Each named move below is a turn or a mirror, shown by a few rows before and after it. Which moves, in which order, take the first row of each later pair to the second? The first pair is answered.
rekep (before |-> after):
[ 2 13 -7  1 -8 20 -1 -2  6 -8 -7 19] |-> [ -4   9  -5   0  -3  14  -1  -5   4 -12  -7  22]
[-14 -15  -5  -9   1  -3 -27 -29  -2   1  -3  55] |-> [ 14  10   3 -15 -26  24 -34   6  12  39  -9  29]
[ -2 -10  -4   3  18 -14  17 -34 -14 -11   4  28] |-> [ 31  20   3   4 -11  19   9   8   3  32  -1  -3]
rizi (before |-> after):
[-13 -14  -1   4  13 -15  24 -12  -1 -29   2 -23] |-> [ -1 -11   1   4  10  -4  36  -7  -9 -20   4 -30]
[ -6  -6   5  -5  -3  -1  -2  -6  -4 -11 -21   6] |-> [  1  -2   6  -4  -6  10   7  -1 -12  -3 -22   0]
[-18   1   1   0 -10 -26 -40  11  34  -8  -4  -8] |-> [ 25  23   5  -1 -21  17   5  28  14  24  -3 -26]
somun (before |-> after):
[ 17   1   3   7 -18   2  35  11  -2   7   3 -15] |-> [  0 -16   2   5  -3 -14  26 -16  -8  -5   8  25]
[-11   9   6  -6  -6  -8 -24  12  19   7  -5  -1] |-> [ -7   8   1  -5   5  -4  11  13   6 -11  -4 -30]
[  2 -12   8   4   4   1   0   3  -3  -1   1  -5] |-> [  1 -15   8   5   4   1  -6   3  -4   0   3   2]
Now pairs of rows:
Between the rows of a pair lie two moves.
[-16 -10  -8   1   9  -8   0  -4   4 -20  -3  -8] |-> [ -9   1  -4   0  -1  -2 -15  14  16  -5  -6 -18]
rekep then rizi
[ -7  -2   2   0  -8   1 -19 -13  -5  14   2  42] |-> [  4  -1   3  -3  -6  11   0 -14 -16  15   6  41]
rizi then rekep
[-11 -14  -4   6  12  -9  -2 -16 -13   9  12  35] |-> [  5  -1  -4   8  12   6  38   5 -17   4   8 -22]
somun then somun
[ 12 -23   3  -8 -18   7 -13   1  10   3  -5  39] |-> [ 32 -10   4  -5 -19  25  24  16   1   4  -6  -2]
rizi then somun
[ -9 -22 -27  -7  21 -31   5 -27  -7 -16   8  28] |-> [ -8  -3 -22 -10  -6 -25 -43   8  37  11  -6   7]
rekep then rizi
[-20  -8  -2   3  23 -31 -10 -13   6 -32  -8   4] |-> [ 15   2   1   2  21   0  42  -8 -23 -16  -3  -4]
rizi then rekep
[-13 -12  11  13  13 -25  10   5 -11 -30  -4  -9] |-> [ 25   9  17   8 -10  10   6  28 -10  22  -6   6]
somun then rizi
[ -8   0  -8   7   1  34  25  10 -10  13  18   0] |-> [-24 -16 -10   6   9  19   6  -5  -8   0  17  25]
somun then rizi
[-14   2   5  -1  -3  -8 -29   8  20   9   5  16] |-> [-21  -6   3   1  13 -14  13  -1   2 -24   8 -17]
somun then rekep
[  1  19  -5  -6  -4   2 -18   9   3  11   3  13] |-> [ -6  12  -7  -1  14  -4  16  -2 -11 -17   5  -6]
somun then rekep
[ 11   8   6  -3  -8  26 -16  20  20  27  -6  -1] |-> [-22 -19   0   4  24  -6  13  -9   6 -28  -3 -10]
somun then rizi
[  1 -23 -10   5  -7  -7  11  -7   0  -7  -8   9] |-> [ -3 -18  -7   1 -14 -10  -6   4  15  -2 -12   5]
rekep then rizi
[  9  -2  -1  -4  15   1  15  15  -6 -21 -15 -13] |-> [ 10   2   0  -6   8   1   2  26   2 -16 -19 -19]
rizi then rekep
[  7  -5   0   4   6  11  30  -3  -3 -11  -1 -44] |-> [-19 -24   0   0   9 -10 -20 -33   3  -7   3  28]
rekep then somun
[ 26   2   6   0   3  14  39  19  -8  13   3 -22] |-> [ -1 -15   4  -6   2  -9 -21  -4   4  18   1  50]
rekep then somun
[-24 -18   8  -1  11 -24 -11 -12  -2 -10   8  -6] |-> [  8   6  13  -1 -11   8 -10  16   5  26   4 -19]
somun then rizi
[12 12  5 -5 -9 14  3 16  5 10 -1  1] |-> [  7   1   3  -1   5   7  22  -3 -12  -6   3  11]
rekep then rizi
[ -6   2   8  -4  -8  -9 -21  14   6  12 -12  15] |-> [-15 -10   4   0   8 -16   9  -6 -14 -15  -9   9]
somun then somun
[ -8  -4   3   8  11  -2  -6  -4 -11  -3 -10   0] |-> [  0  -3   1   7   6   4  -6  -2 -13   5  -7   9]
rizi then somun
[ 12  17   0  -2 -10  20 -12  20  16  33   3  -6] |-> [-13 -10  -3  -1  13  -6 -11 -19  -4   3  13  41]
somun then somun
[ 12   3  -5   2 -12   9  -2  14   6   6  -1 -25] |-> [ -2  -5  -7   0  -7  -6 -31  -1  12   3   1   5]
rekep then somun
[-20   9  -7  -8  -2 -26  18   7  -4  -7   7   5] |-> [ -1  21  -5 -11 -14  -9  14  19   2  16   5   6]
somun then rizi
[ -4   7  -3  -2  -4  -7   5  23  17  -6  -8 -47] |-> [  6   2  -3   0   8  -2  36   9  -6 -11  -1 -45]
rekep then rizi
[-11   5  -5  -9  -5 -17  16   4  20 -22  -2 -41] |-> [-12   7  -3 -15 -21 -15 -26  10  40   5  -4 -10]
somun then somun
[ 10  -3   2  -1 -20   7 -19  14  11  23   3   6] |-> [-17 -19  -3   4   2 -19  -2  -3   4 -22   5 -14]
somun then rizi
[14  3 -1  1  4  4 29  0 -9 -1  4 -8] |-> [18  8  2 -1 -9 10  2  5  2 22  6 15]
somun then rekep
[-17  -5  -5  -5   8  -6  -9  -2  13 -19  -8 -24] |-> [-13 -14  -8  -4  16  -1   2 -20 -12 -18   1   9]
rizi then somun
[  9 -10 -14  -2   6 -16  -1  -9 -25  10 -13   3] |-> [  6  -9 -12  -2   4 -18 -11 -11 -22  15 -14   8]
somun then rekep
[-28 -13  -5  10   7 -23  -6 -11   7 -32  -9 -18] |-> [ 22  14   4   7 -20  24   5  21   4  23  -9 -24]
somun then rizi
[ 23 -17   1   1 -13   3  -3 -15 -11  37  -3  50] |-> [-23 -29  -4   3  -4 -37 -37 -15  19  -4 -13  20]
somun then rizi
[-33   6  -8   9  10 -16   8  -7  18 -30  15 -21] |-> [-10  11  -6  10  13   1  41  -7  -4 -20  18 -23]
rizi then rekep
[-19  -3 -11   5   3  -9 -39 -10  11   0  -6  50] |-> [ 13  20  -6   4 -15  22 -31  19  17  35  -8  29]
rekep then rizi
[-14  -1   5  -1  12 -11  -6  12   8  -9  -3 -28] |-> [-17 -12   5  -2  23 -15   1 -11  -6 -15   1   2]
rizi then somun
[ 10  14   2   1  -8  -3   8 -10  -1   0  -3  26] |-> [  4   9   0   2  -1  -8  16 -14  -2 -11  -2  20]
somun then rekep
[  3   9 -10   1  16  17  19 -18 -22  10   6  41] |-> [-20   8  -9  -2   7  -2 -33 -11  10   9  -4  41]
somun then rizi
[ 14   4 -18  -6   0  15 -48   8  11  51   4  44] |-> [-40 -15 -25  -1  28 -37 -39   0  27 -27  -1 -19]
somun then rizi
[ 12   0 -19 -15 -12  24  40  -9   2  16  -3  35] |-> [  1  12 -15 -16 -30  20   5  18  37  25 -14   6]
rizi then somun
[  0  22  19  -8 -32  10  -2  28  20  27 -11 -27] |-> [-27   5  15  -9 -28 -13 -39  11  28  18 -11   4]
rekep then somun
[ -7 -26  -3   4   9 -14 -18 -34 -22 -21  17  53] |-> [  6   4   6   0 -26   1 -66  18  28  16   1  12]
somun then rizi
[  8  15  22  -1 -25  31   4  10   8  21   3  -2] |-> [  5   6  20   4  -8  26  39  -6 -14  -3   7 -12]
somun then rekep
[ 14 -24  10 -28   3  -4 -32   0  11  24 -15   9] |-> [ 30 -21   8 -24  13   9  21   3 -11   7 -12 -28]
rizi then somun
[ 17  -9  -7  19  19   5  35 -17 -17 -28   3 -27] |-> [-18 -16 -10  17  18 -25 -15 -22  11 -41  -4 -23]
rekep then rizi
[  2  -8  -3   3   1   0   3 -14  -6 -11   1  25] |-> [19  6  2  4 -4 16 12  0 -7  7  1 16]
rizi then rekep
[-18  -4 -14  -2   9 -21  -8   2 -12  -3   4  36] |-> [  5  13 -12   2   4  -3  35  24 -18   0   4 -15]
rekep then somun
[-15   6 -17  12  -9  -1 -33  16  17   3  -4  -7] |-> [-26 -14 -20  16  10 -14 -15  -7  -1 -24   1   3]
somun then somun
[ 31  16   4  -1 -22  31 -10  18   0  44   4  21] |-> [ 26  18   5  -4 -26  23 -28  24  13  43   1  13]
rekep then somun
[ -5  -6  -4   4   6   0  -4 -22 -13   4   4  34] |-> [ -6   3  -1   4  -6  -1 -31  -7   7  14  -2  27]
rekep then rizi
[  9   3  -4  -1  -9   6 -12  -1   0  15   1  23] |-> [  2  -7  -6   4   6   0  20 -12 -14  -6   4  14]
somun then somun
[ 29   2 -11  -7 -39  48  15  41   5  22 -23   5] |-> [-25 -42 -19  -3   4  -6  25 -14 -14 -53 -13  25]
somun then rizi
